(in the rows, 128 means zero)
Each path below is one point turned by a fixed rotation once a step. After each direction that follows a path, write how fast that rotation turns it, in degrees a step (0 if it stays still).
Each turn is a multiple of 5 degrees from 10 to 175, or 0.
Each row of a path follows its step; steps can be skipped.

step 0: [129 138 122 134 128 127 122 132 122 126 121 123 112 134 128 132 119 133
 125 118 123 132 126 129 126 124 126 119 132 129 134 126 121 134 127 126
 130 126 120 128 122 136 133 119 128 127 119 122 114 126 131 129 133]
step 1: [131 121 130 123 129 140 125 123 133 127 130 121 126 121 123 127 132 132
 136 131 126 124 138 133 122 128 113 122 133 129 132 133 130 134 134 130
 127 120 134 129 131 122 133 126 129 134 133 137 137 129 117 124 121]
step 5: [129 138 125 123 119 128 123 127 132 133 130 128 120 132 128 124 127 136
 128 127 134 121 125 128 120 123 124 137 130 114 125 124 138 132 125 125
 126 123 138 124 127 131 128 123 135 121 113 123 127 122 124 127 137]
step 7: [127 119 132 132 125 120 126 122 130 127 138 128 138 125 130 127 133 135
 138 129 130 134 132 134 123 130 133 132 118 132 126 130 118 126 134 133
 111 130 131 140 130 125 128 125 129 129 127 132 124 129 132 135 136]
step 8: [133 134 113 115 128 129 126 121 127 128 130 126 123 135 130 116 125 130
 128 128 132 131 122 125 133 126 131 122 135 125 130 123 129 126 117 133
 126 136 127 117 135 128 121 121 125 123 122 122 123 136 130 131 121]
step 11: [140 120 120 129 132 124 132 127 123 124 127 112 133 132 126 126 124 129
 123 133 125 132 123 131 135 129 127 120 127 122 125 127 126 129 136 134
 134 126 131 118 126 128 119 128 140 130 116 134 122 127 123 132 130]
step 12: [122 125 135 118 137 131 117 134 129 132 131 128 126 135 121 124 126 129
 126 126 125 133 132 129 122 133 122 128 121 134 123 135 125 134 127 134
 122 131 120 142 121 127 123 117 127 126 135 129 132 134 134 128 122]
step 15: [116 133 129 120 128 128 127 129 122 127 126 130 130 127 127 135 124 126
 133 127 129 135 130 139 120 130 139 132 123 114 128 134 128 123 137 125
 126 129 125 136 124 133 122 127 142 129 138 129 125 137 126 124 133]
step 16: [138 125 125 130 128 129 131 122 130 132 116 129 130 131 134 128 124 124
 119 127 132 120 124 124 124 142 122 129 132 125 130 130 124 133 117 131
 119 123 132 122 122 137 120 127 128 134 117 130 129 126 130 126 118]
step 18: [122 131 118 116 124 122 121 136 131 128 119 128 123 115 133 126 130 127
 138 132 127 123 134 130 120 128 135 121 121 128 133 117 132 122 131 133
 122 125 126 136 128 125 132 134 130 132 130 130 128 130 130 130 120]
[128 127 127 127 127 127 124 126 126 127 125 128 130 129 127 130 128 131
 130 130 127 126 129 128 125 129 129 125 128 129 128 130 127 129 126 130
 129 128 128 129 130 129 127 126 130 128 126 128 129 129 127 128 130] => 0
[129 129 129 128 129 131 131 129 128 130 129 129 129 131 128 126 128 130
 127 130 126 129 128 128 129 127 129 127 126 130 125 129 129 129 130 130
 129 130 125 128 128 127 129 130 128 127 125 128 129 132 127 130 129] => 25
[131 128 129 127 129 127 129 128 128 126 130 129 127 127 125 131 129 128
 128 127 126 129 130 128 126 129 127 130 127 128 129 127 129 127 129 130
 129 132 128 128 128 127 129 126 129 130 130 129 131 129 130 126 129] => 135

step 4: [133 128 126 129 121 127 130 126 127 133 126 120 131 127 128 129 116 138
 130 128 130 128 120 130 122 124 129 137 130 131 120 128 123 130 122 127
 125 133 128 134 121 145 129 126 132 129 125 129 127 115 115 126 128]
step 6: [123 126 127 122 135 124 127 125 136 127 122 130 132 126 125 128 130 128
 123 135 132 133 132 120 124 138 134 127 127 120 128 135 134 120 129 125
 139 120 130 120 126 120 129 129 123 125 133 130 141 136 133 135 127]
step 8: [128 123 129 121 124 124 120 130 131 135 140 128 127 131 132 130 128 129
 140 125 125 128 122 126 132 120 124 134 138 125 119 117 127 132 121 138
 123 130 126 135 128 127 127 128 129 136 125 132 119 134 125 122 131]
step 9: [125 132 130 125 125 124 127 129 131 129 134 126 123 132 126 122 128 126
 141 119 124 126 132 137 120 133 130 134 127 113 125 129 118 133 121 125
 126 137 133 130 127 127 132 129 133 134 122 123 141 123 128 129 131]
step 10: [128 133 133 137 130 134 134 132 124 133 126 127 130 121 133 131 128 125
 120 129 137 126 131 122 126 134 136 124 123 124 130 136 126 126 121 119
 126 138 122 127 125 127 131 135 135 131 119 131 142 123 134 131 126]
step 13: [135 129 127 125 118 130 125 127 133 124 125 119 118 133 140 129 124 123
 124 123 129 131 124 132 124 133 116 127 133 121 119 129 125 131 132 127
 139 135 125 138 127 129 131 126 128 134 129 124 128 136 128 131 128]
step 16: [126 129 133 120 128 127 129 134 129 136 126 125 120 133 127 127 114 132
 117 135 124 124 127 129 122 129 136 132 130 129 123 123 136 133 129 133
 124 127 124 127 130 136 121 131 129 123 123 138 131 120 117 126 124]
step 17: [128 123 138 114 133 130 126 125 131 132 127 134 130 142 134 130 115 133
 132 133 129 132 122 125 124 137 124 123 132 129 126 131 133 128 131 130
 127 129 131 128 127 126 138 122 124 135 128 134 137 132 130 130 134]
step 18: [119 129 132 130 129 129 125 119 136 131 126 129 129 118 134 121 138 130
 136 129 123 134 123 121 127 136 119 123 122 122 132 137 124 127 126 129
 136 123 130 126 126 132 134 132 127 137 134 129 131 137 133 135 129]
step 20: [133 127 131 128 131 134 124 132 128 131 132 124 130 138 122 136 122 123
 134 119 123 130 129 136 130 118 138 137 131 122 122 120 128 130 114 131
 131 125 128 131 132 120 123 128 131 130 121 130 127 121 127 130 130]
[129 130 128 129 126 128 130 127 128 127 130 125 127 128 129 125 130 128
 125 132 128 130 128 129 130 128 127 129 129 127 126 128 127 127 128 128
 129 130 127 126 128 128 130 130 129 126 128 129 129 127 124 131 128] => 120
[130 126 128 130 129 128 127 129 131 128 127 125 129 129 129 128 128 127
 129 129 128 129 127 128 128 128 127 129 126 128 127 126 128 130 128 128
 128 126 126 126 128 126 128 129 125 129 128 124 127 132 128 130 125] => 60
[128 127 126 126 127 126 127 127 129 128 128 129 128 129 128 128 127 128
 127 128 129 126 126 126 125 129 131 130 127 128 128 128 129 125 132 129
 129 127 129 129 127 130 130 129 126 128 132 129 127 129 124 128 127] => 35
[127 129 128 130 127 130 128 128 130 128 125 128 130 126 128 127 126 129
 128 129 129 127 130 127 128 129 126 126 129 127 129 127 127 130 129 128
 128 125 128 128 128 128 131 125 126 127 127 131 129 128 127 130 131] => 60
[126 127 126 128 127 128 130 130 125 129 129 128 126 129 126 127 125 129
 127 128 127 125 130 127 130 128 126 130 130 129 128 128 128 127 127 130
 129 130 127 126 127 126 129 129 125 129 128 129 128 132 128 127 128] => 130
